One turn moves each row of this set onto another row. After a few examples, where does it send each row asked below?
nirov: 4.993, -0.142, -0.610, 1.076, -1.487, 0.313, -0.323, -0.703, 2.268, -0.418, -0.114, 2.349, 1.667, 3.471, 3.325, 2.785, 1.124, -1.136, -0.050, -0.146, -1.728, 0.545, -0.074, -0.178, 1.511, 2.144, -0.503, -0.936, -1.247, 1.391
pusa: 3.762, -0.900, -3.003, -1.316, -1.775, 0.334, 1.661, 1.584, 0.584, -3.005, -1.114, 2.403, 3.057, 1.420, 1.750, -2.328, 0.656, -0.895, -1.072, 0.615, 0.099, 1.959, 0.373, -2.277, -0.316, -0.449, -2.006, 3.091, -2.056, -0.034
puva: 3.974, -0.416, 0.575, 2.596, -0.461, 0.316, 1.034, -0.492, -0.894, -0.136, -0.406, -0.649, 2.213, 1.882, -1.430, -0.693, 0.357, -1.096, -0.832, -1.366, -1.910, 1.477, -0.880, 2.073, 2.302, -1.243, -0.809, -1.223, -2.628, 0.019
zeza: 0.139, 1.364, -0.903, -1.959, -1.458, 1.342, 0.299, 0.683, 2.626, -1.295, 0.076, -0.199, -0.472, 0.627, -1.697, 1.163, -0.936, -0.852, 2.934, 0.756, 1.066, -2.803, -0.337, -1.471, -0.165, 2.612, 3.600, 2.018, -1.010, 3.018
Dovu: -1.782, 2.400, -2.319, -1.244, 0.699, 0.438, 0.977, 0.307, 0.683, -0.682, 0.757, 1.285, 0.394, 1.826, 0.087, 0.380, -3.410, 2.687, 0.645, -0.630, 1.776, 1.323, -0.138, 0.541, -0.142, 1.838, 0.449, 2.956, -1.644, 2.310
masuz: 1.643, -1.074, -4.331, 2.967, 0.082, -0.663, 1.544, 0.799, 1.277, -2.379, -1.950, 0.822, 2.287, -0.146, 1.534, -1.546, 3.647, -2.661, 0.736, 1.074, -1.217, -0.267, 0.337, 0.492, -0.108, -0.863, -0.673, 2.856, 0.735, -1.055
gabuf: 3.386, -1.390, -2.594, -1.880, -2.466, 0.231, 1.191, 0.971, 0.481, -2.579, -0.917, 2.262, 3.175, 1.454, 1.681, -1.998, 1.359, -0.670, -1.271, 0.915, -0.305, 2.312, 1.646, -2.727, -0.458, -0.362, -0.085, 2.212, -1.849, -0.639
fupug: 4.216, -1.836, -2.620, 0.013, 0.126, 0.356, 1.819, -0.504, -0.889, -2.157, 1.594, -0.074, 1.485, 1.775, 1.553, -2.440, 2.130, -2.356, 3.778, 0.369, -1.735, 3.096, -1.977, -1.316, -1.269, -0.532, 1.490, 1.494, 0.307, -0.550
devul: 1.153, 1.028, -0.289, -1.432, -2.943, 0.490, 0.014, -0.865, 1.613, -0.826, -0.296, -1.078, -0.341, -1.849, -1.297, -2.015, -0.721, 0.089, 2.216, 0.504, -0.110, -3.628, 0.481, -0.426, -1.058, 2.848, 2.919, 2.381, 1.177, 0.864
fem: 4.046, -1.823, -3.109, -1.317, -0.549, -0.318, 1.184, -0.458, -0.683, -2.749, 1.138, 0.213, 1.397, 1.225, 2.475, -3.076, 1.568, -2.472, 2.749, -0.005, -1.813, 2.460, -2.250, -1.100, -2.142, -0.490, -0.041, 1.332, 0.699, -0.590
zime: 4.514, -0.785, -0.917, 2.152, -1.494, -1.134, 0.532, -0.730, 1.560, 0.076, 0.561, 1.853, 2.448, 3.588, 2.513, 2.690, 0.717, -1.771, 0.401, 0.118, -1.876, 0.291, -0.137, 0.842, 1.198, 1.880, 0.021, -1.305, -1.903, 2.082
Logev: -2.324, 3.152, -1.272, -1.116, 0.834, -0.208, 1.199, 0.744, 0.982, -1.512, 0.279, 0.661, 0.163, 1.430, -1.210, -0.042, -2.337, 2.996, 0.792, -0.070, 1.357, 0.773, 0.391, 0.049, -0.084, 1.273, 0.654, 2.542, -0.015, 3.011
Korav: 5.042, -1.226, -0.413, 2.830, -2.075, -0.687, -1.765, -1.738, 0.210, -0.121, -0.404, 0.337, 0.177, 1.779, 0.825, -1.110, 1.869, 2.047, -1.111, 1.093, -1.117, 0.087, -1.775, 1.404, 0.337, 2.278, -1.058, -0.069, -0.082, -0.396
bog: -2.108, 2.714, -2.891, 0.595, 1.762, -0.747, -1.212, 1.034, 1.302, -1.185, 1.846, -1.221, 0.262, 0.474, 0.055, 0.326, -1.424, 0.951, 0.498, -0.913, 0.413, -0.394, 1.289, 1.971, 0.161, 2.962, 1.347, 3.048, 0.302, 1.050
mudut: 4.666, -0.792, -0.278, 3.036, -1.281, 0.739, -2.302, -0.938, 0.862, -0.061, -1.447, 0.031, -0.264, 0.968, 0.942, -1.272, 2.393, 1.163, -1.172, 0.481, -0.482, 0.425, -2.041, 1.427, 1.386, 1.408, -1.857, 0.347, 0.363, -0.434
zezef: -0.110, 3.141, 0.541, -1.598, -2.038, 0.938, 0.568, 0.978, 2.490, 0.153, -0.353, 0.036, 1.395, -1.413, -1.875, -1.382, -0.339, 0.157, 1.164, 0.966, -0.209, -3.481, 0.257, 0.732, -2.490, 2.174, 1.788, 1.527, 0.415, 0.545
Luno: -1.253, 3.148, -1.677, -1.402, 0.761, 0.199, 0.061, -0.766, -0.119, -0.393, 2.646, 0.979, -0.156, -0.113, 0.422, -1.065, -2.774, 0.729, 2.197, -2.040, -0.706, 1.273, -1.113, 2.679, -1.128, 1.740, 1.475, 1.845, 0.950, 1.290
baf: -1.195, 4.205, -1.833, -1.647, 0.872, -0.187, -1.205, 2.302, 0.712, -1.201, 1.266, -1.912, 1.414, 0.235, -0.627, -0.146, -0.597, -0.266, 1.895, -1.075, -0.253, -0.309, 1.758, 2.250, -0.865, 2.304, 1.056, 1.849, -0.042, 2.783
zivi: -0.595, 4.667, -1.853, -2.437, 0.068, 0.493, 0.543, -0.204, 0.448, -0.821, 0.307, 1.503, 0.191, 0.557, 0.449, -0.356, -1.245, 1.609, 3.316, -0.740, -0.782, -0.106, -0.685, 2.311, -2.497, 2.021, 0.336, 1.596, 0.922, 2.928
gateg: 3.824, -0.080, 0.275, 2.801, -0.228, 0.890, 1.099, -0.444, -0.949, 0.021, -0.697, -1.060, 2.081, 2.447, -0.415, -0.363, -0.222, -1.023, -0.513, -2.090, -1.846, 1.252, -1.733, 1.426, 1.946, -0.703, -0.971, -2.059, -2.050, -0.520
lanib: 0.897, 1.888, 0.074, -2.094, -0.647, 0.325, 0.160, 1.465, 2.776, 0.136, 0.917, -1.406, 0.740, 0.941, -2.041, -0.130, -0.562, -0.518, 2.409, 1.180, 1.386, -1.648, -0.082, -1.753, -1.658, 2.517, 3.846, 1.193, -1.368, 2.658
mida: 3.905, -0.266, -1.714, 1.929, -1.066, -0.411, -0.098, -0.242, 1.721, 0.353, -0.132, 2.390, 2.358, 3.066, 2.625, 2.027, 0.555, -2.676, 0.132, -1.385, -2.748, 0.868, 0.373, 0.972, 1.624, 2.271, 0.325, -1.448, -1.000, 2.095
nazod: 2.798, -1.506, -1.577, -1.074, -0.819, 0.524, 1.886, 1.367, 0.683, -2.980, -1.405, 1.554, 3.374, 1.819, 1.382, -1.797, 1.312, -0.362, -1.193, 1.283, -0.583, 1.717, 1.580, -1.860, -0.059, -1.400, -2.469, 2.862, -1.528, -0.769
fonus: 4.349, -0.934, -0.699, 3.202, -2.054, -0.288, -2.012, -1.021, 0.354, 0.341, -1.034, -0.160, 0.538, 1.601, 1.550, -1.130, 1.272, 1.323, -1.445, 0.158, -0.721, -0.260, -2.222, 1.238, 0.437, 2.349, -1.472, -0.859, 0.379, -0.619
Zug: 2.821, -0.498, -4.593, 2.761, 1.225, -0.832, 1.287, 1.434, 1.440, -3.498, -0.840, 0.067, 2.032, 0.668, 1.665, -1.412, 3.178, -2.849, 0.899, 0.498, -1.538, -0.375, 0.105, -0.081, 0.029, -0.071, -1.379, 3.406, 0.412, -0.984
mem: 5.144, -0.938, -2.874, -0.855, 0.149, -0.141, 0.949, -0.145, -0.430, -2.821, 1.818, 0.777, 1.113, 1.166, 1.902, -3.238, 1.580, -2.733, 2.747, -0.538, -2.020, 2.852, -2.235, -1.186, -1.262, -0.304, 0.379, 1.868, 0.383, -0.217
lovep: -2.494, 3.126, -1.508, -0.034, 1.369, -1.132, -0.458, 1.580, 1.278, -1.420, 2.035, -1.262, 0.516, 0.342, -0.648, -0.027, -1.173, 0.557, 1.602, -0.460, 0.305, -0.075, 1.118, 1.428, 0.030, 2.276, 1.634, 2.280, 1.544, 2.815
Resik: 2.394, -1.161, -3.388, 1.999, 2.026, -1.385, 0.973, 0.518, 2.007, -2.930, -0.664, 0.487, 1.568, 1.063, 2.007, -0.763, 3.769, -3.306, 1.408, 0.781, -2.168, 0.161, 0.543, 0.001, 0.043, -1.115, -0.663, 2.424, 1.210, -0.341
Lan: 4.513, -2.296, -1.333, -1.407, -0.304, -0.037, 0.442, -0.317, -0.242, -1.981, 1.583, 0.867, 1.281, 1.426, 2.330, -3.191, 1.774, -1.879, 2.630, 0.821, -1.306, 3.313, -1.944, -1.171, -1.480, -0.707, -0.304, 1.799, 0.920, 0.315
kopet: -0.794, 3.508, -2.264, -1.593, 1.399, 0.347, -0.142, 1.094, 0.453, -1.222, -0.838, -0.912, -0.327, 1.712, -1.615, -0.493, -1.045, 2.950, 1.830, 0.017, 1.814, 0.731, -0.237, 0.446, -0.903, 1.541, 0.429, 2.592, -1.294, 3.439
ret: -0.194, 1.791, -0.046, -1.627, -2.584, 2.025, -0.464, 0.615, 1.586, -1.167, -0.056, -0.761, -0.292, -1.548, -2.176, -1.054, -0.603, -0.060, 2.042, 0.645, 0.197, -3.606, -0.462, 0.467, -0.857, 2.565, 2.250, 2.481, 0.621, 0.949
riki: 2.829, -1.566, -3.317, -1.728, -1.377, -0.009, 1.994, 0.968, 0.210, -3.303, -1.730, 1.252, 2.830, 1.821, 1.646, -2.145, 0.890, -0.726, -0.997, 0.626, -0.138, 1.800, 0.429, -2.464, -0.836, -1.146, -1.757, 2.326, -1.942, -0.645
vamab: 0.814, 0.667, -1.157, -0.917, -1.355, 0.233, 1.943, -0.037, 2.516, -1.009, -0.299, -1.204, 0.466, 0.732, -1.082, 0.991, -1.368, -1.274, 3.494, 0.638, 0.728, -3.089, 0.997, -2.017, 0.112, 2.452, 3.734, 2.155, -1.090, 2.915
tosi: 0.204, 1.428, -0.010, -0.943, -1.589, 1.634, 3.458, -0.879, 0.777, -0.671, -1.706, -0.564, 0.399, -1.037, -2.938, -1.500, -2.102, -0.575, 3.128, -0.442, 0.102, -2.588, -0.492, -0.220, 0.009, -0.144, 2.183, 2.028, -0.865, 1.569
tupin: -0.462, 2.363, -0.031, -1.509, -0.867, 2.657, 2.406, -0.009, 1.226, -1.366, -0.749, -0.017, -0.231, -0.266, -3.047, 0.089, -1.501, -0.774, 3.381, -0.367, -0.264, -2.794, -1.248, 0.174, -0.199, 0.494, 2.506, 1.738, -0.815, 1.591
mamo: 4.287, -0.100, 0.992, 2.153, -0.019, 2.059, 0.942, 0.141, -0.495, -0.260, 0.059, -1.027, 2.258, 2.205, -0.162, 0.141, 0.488, -2.022, 0.498, -1.692, -1.915, 1.992, -1.249, 1.650, 2.621, -0.922, -1.217, -1.052, -2.049, -0.007
Ris: 1.974, -1.366, -4.838, 1.724, 0.827, -1.474, 1.088, 1.117, 1.318, -3.366, -1.170, -0.487, 2.107, 0.749, 2.135, -1.241, 3.165, -3.439, 0.828, 0.445, -1.447, -0.197, 0.275, -0.289, -0.516, -0.617, -0.875, 2.343, 0.448, -0.747
Tas: 4.497, -1.451, -1.284, 2.991, -1.922, 0.597, -1.494, -1.286, 0.142, 0.584, -1.179, 1.101, 0.174, 2.173, 1.562, -1.405, 1.248, 2.056, -0.208, 0.662, -0.971, 0.953, -2.495, 1.169, 0.282, 3.147, -1.478, 0.339, 0.562, 0.311
tizi: -1.637, 3.544, -0.490, -1.859, -0.003, -0.047, 0.738, -0.050, 0.203, -1.052, 2.377, 0.901, 0.275, 0.323, -0.066, -0.958, -2.352, 1.726, 2.497, -0.742, -0.549, 0.816, -0.491, 1.533, -1.398, 1.923, 1.138, 1.700, 2.013, 2.456
tem: -0.091, 2.994, -0.175, -0.410, 0.740, 1.165, 2.944, -0.100, 2.241, 0.061, -1.091, -0.106, 0.027, 0.340, -3.048, -0.349, -0.532, -0.047, 3.488, 0.569, 0.214, -2.384, -1.904, 0.022, -1.793, 0.311, 2.605, 1.184, -0.699, 1.699
Givi: 4.333, -0.491, -1.202, 1.908, -1.381, -0.795, -0.116, -0.446, 1.619, 0.217, -0.143, 1.350, 2.071, 3.836, 2.866, 2.400, 0.177, -1.531, -0.393, -0.833, -1.379, 0.293, -0.615, -0.172, 1.279, 2.044, 0.086, -2.166, -1.699, 1.600
dugop: 3.677, -0.408, -0.131, 2.657, 0.204, 1.553, 0.538, 0.302, -1.133, -0.403, -0.952, -1.349, 2.147, 2.608, -1.540, -1.058, 0.155, -0.378, -1.060, -1.919, -2.106, 2.097, -0.220, 1.160, 2.635, 0.066, -0.761, -0.649, -2.305, -0.506

tosi turns into Dovu
fupug turns into dugop
Now find these:
nirov turns into Resik
pusa turns into zime
tem turns into kopet
zeza turns into lovep
Ris turns into fonus

One turn moves each row of this set onto another row. After a few examples, where does it send each row asked below?
fened: -0.621, -0.768, -0.692, -3.159, 2.028, -0.644, 2.538, 0.228, -0.279, -0.167, -1.311, -0.807, 0.743, -1.225, 1.238, -3.092, -1.450, 1.704, -1.335
siruz: 1.035, -1.085, -0.729, -1.930, 0.805, -1.020, 0.280, 0.648, -1.005, 1.731, 4.262, -3.150, -1.810, 0.312, 1.144, -0.457, 2.191, -0.387, -2.497
miked: 1.539, -0.607, -0.889, -2.658, 0.687, -0.732, -0.032, 0.746, 0.044, -0.522, -2.519, -0.143, 0.173, -1.628, 1.219, -0.246, -2.020, 1.499, 0.746
ked: -2.287, 0.235, 2.168, 0.481, -0.752, 2.249, -1.731, 0.457, -0.427, -0.611, 1.394, -0.567, 0.274, 1.762, -0.871, 1.541, 1.113, -3.068, -0.048
Lopiz: -1.964, -0.357, 0.261, -1.540, -0.612, 0.496, 0.906, -0.622, 1.235, -1.402, -1.729, 0.287, 0.361, 1.758, 2.242, -1.028, 0.458, 2.934, 1.369
lizov: 1.769, -0.873, -0.985, -2.512, 0.259, -1.473, 0.275, -0.032, 0.128, -1.543, -2.448, -0.632, -0.231, -1.427, 0.918, -0.671, -2.204, 1.539, 0.815
mituv: 1.201, -0.628, 2.287, -0.992, 2.631, -1.117, -3.235, -1.153, 1.476, 0.542, 2.129, -2.277, -0.681, -2.833, -1.445, -1.026, 0.779, -1.383, -1.511
Notab: -2.054, -0.208, 0.083, -1.495, -0.538, 0.443, 1.163, -0.815, 0.929, -1.437, -1.625, 0.249, 0.370, 1.656, 2.402, -1.112, 0.659, 2.931, 1.249
rolo: -1.862, 0.117, -0.138, -0.813, -1.121, 0.335, 2.109, -2.014, 1.736, -2.721, -1.502, 0.875, -0.550, -1.596, 0.482, -1.810, -1.075, 0.995, 0.764
tur: -2.111, -0.406, 1.980, 0.864, -0.291, 1.839, -1.586, 0.600, -0.959, -1.131, 0.826, -0.540, 0.657, 1.967, -0.695, 1.713, 1.520, -2.877, 0.957
luzu: 0.703, -1.140, 1.859, -0.335, 1.841, -1.329, -3.322, -1.683, 0.829, -0.254, 2.292, -2.746, -1.201, -3.610, -1.574, -0.773, 0.844, -0.896, -1.103
Toko: -1.565, -1.658, 1.096, 2.129, 0.481, -0.122, 2.373, 0.683, 1.612, -3.140, 4.049, -0.671, 1.463, -0.267, -0.298, -1.588, 1.850, -1.948, 0.008
Pezo: 0.169, -1.611, -1.559, -1.369, 0.632, -0.190, -0.837, 0.501, -0.970, 2.363, 3.951, -2.458, -1.964, 1.108, 1.150, 0.047, 1.908, -0.634, -2.304
fumav: -1.818, 0.225, 2.091, 0.375, -0.767, 1.802, -0.995, 0.624, -1.061, -1.192, 1.731, -0.948, 0.421, 1.818, -0.528, 2.269, 1.797, -2.789, 0.776
bil: -1.673, -0.232, -0.356, -1.064, -1.074, -0.182, 2.709, -1.856, 0.873, -3.178, -1.589, 0.198, -0.369, -0.873, 0.226, -2.254, -1.493, 0.818, 0.469
Vok: 1.657, -0.784, -0.863, -2.719, 0.489, -0.703, 0.017, 0.813, 0.412, -0.567, -2.394, -0.107, -0.022, -1.732, 1.035, -0.430, -2.269, 1.454, 0.715
vol: -1.130, -1.310, 1.469, 1.898, 0.369, -0.153, 1.608, 0.835, 2.621, -2.672, 4.735, -0.921, 1.598, -0.227, 0.064, -1.288, 2.004, -1.386, -0.314
ped: -1.581, -1.910, 1.078, 1.954, 0.600, -0.310, 1.730, 0.984, 1.105, -2.929, 4.766, -1.626, 1.818, -0.920, -0.342, -1.407, 1.610, -1.444, -0.468
fatig: 0.656, -1.677, -1.415, -1.707, 0.739, -0.850, -0.243, 0.487, -1.257, 2.204, 3.545, -2.789, -2.241, 0.752, 1.061, -0.956, 1.803, -0.502, -2.608
kubab: -1.729, -1.916, 0.628, 1.767, 1.130, 0.034, 2.089, 0.786, 1.647, -2.302, 4.878, -0.971, 1.701, -0.210, -0.009, -1.333, 1.992, -1.674, -0.509
benu: 0.840, -1.243, 1.372, -0.378, 2.711, -1.186, -2.778, -1.748, 1.557, 0.031, 2.664, -1.989, -1.015, -3.484, -1.459, -1.012, 0.883, -1.526, -1.196
vis: -1.962, -0.378, 1.697, 0.724, 0.076, 1.991, -2.310, 0.278, -0.596, -0.765, 1.209, -0.456, 0.621, 1.078, -1.000, 2.190, 1.070, -3.130, 0.733
foze: -2.156, -0.530, 1.923, 0.696, -0.520, 1.852, -2.210, 1.001, -1.535, -1.015, 1.304, -1.315, 0.783, 1.212, -0.944, 2.038, 1.052, -2.512, 0.509
Rig: 1.637, -1.229, 1.437, -0.824, 2.404, -1.602, -3.083, -1.561, 0.971, 0.285, 1.732, -2.219, -1.421, -3.237, -1.314, -0.969, 0.878, -1.256, -0.970
Tizo: -0.688, -0.879, -0.548, -3.273, 1.767, -1.067, 2.166, -0.424, -0.754, -0.708, -1.754, -1.403, 0.464, -0.107, 1.101, -3.101, -1.339, 1.925, -1.084
tob: -1.407, -0.559, 0.220, -1.532, -0.420, -0.251, 0.838, -0.884, 0.465, -2.238, -2.093, -0.279, 0.647, 1.875, 1.900, -0.947, 0.173, 2.775, 1.573
Dalok: -1.434, -0.872, 1.999, 1.558, 0.743, -0.140, 2.219, 0.217, 1.655, -3.218, 4.387, -1.222, 1.579, -0.612, -0.464, -1.009, 2.294, -1.933, -0.072
dit: -1.971, 0.074, -0.028, -0.992, -1.212, 0.398, 2.347, -1.737, 1.827, -2.570, -1.436, 0.923, -0.573, -1.395, 0.218, -2.124, -1.310, 0.888, 0.600
tig: 1.551, -0.360, 2.013, -1.409, 2.142, -1.294, -2.771, -1.423, 0.530, 0.238, 2.045, -2.595, -1.335, -3.208, -1.431, -0.201, 0.912, -1.691, -1.106
teli: -0.101, -1.602, -1.237, -1.177, 0.010, -0.628, -0.560, 0.522, -1.497, 1.785, 4.153, -3.160, -1.977, 0.591, 1.015, -0.426, 1.877, -0.010, -2.523
zodi: -0.655, -0.832, -0.399, -3.314, 2.027, -0.564, 2.353, 0.435, -0.054, 0.095, -1.341, -0.895, 0.721, -0.804, 1.186, -3.243, -1.453, 1.784, -1.417
Mitu: 0.899, -1.154, -1.298, -1.577, 0.120, -0.460, -0.167, 1.096, -0.485, 2.172, 4.171, -2.513, -1.925, 0.711, 0.935, -0.521, 1.292, -0.789, -2.844

miked turns into Notab
dit turns into Vok
Now find these:
kubab turns into benu
siruz turns into Dalok
Rig turns into tur
luzu turns into foze
vol turns into mituv
Tizo turns into bil

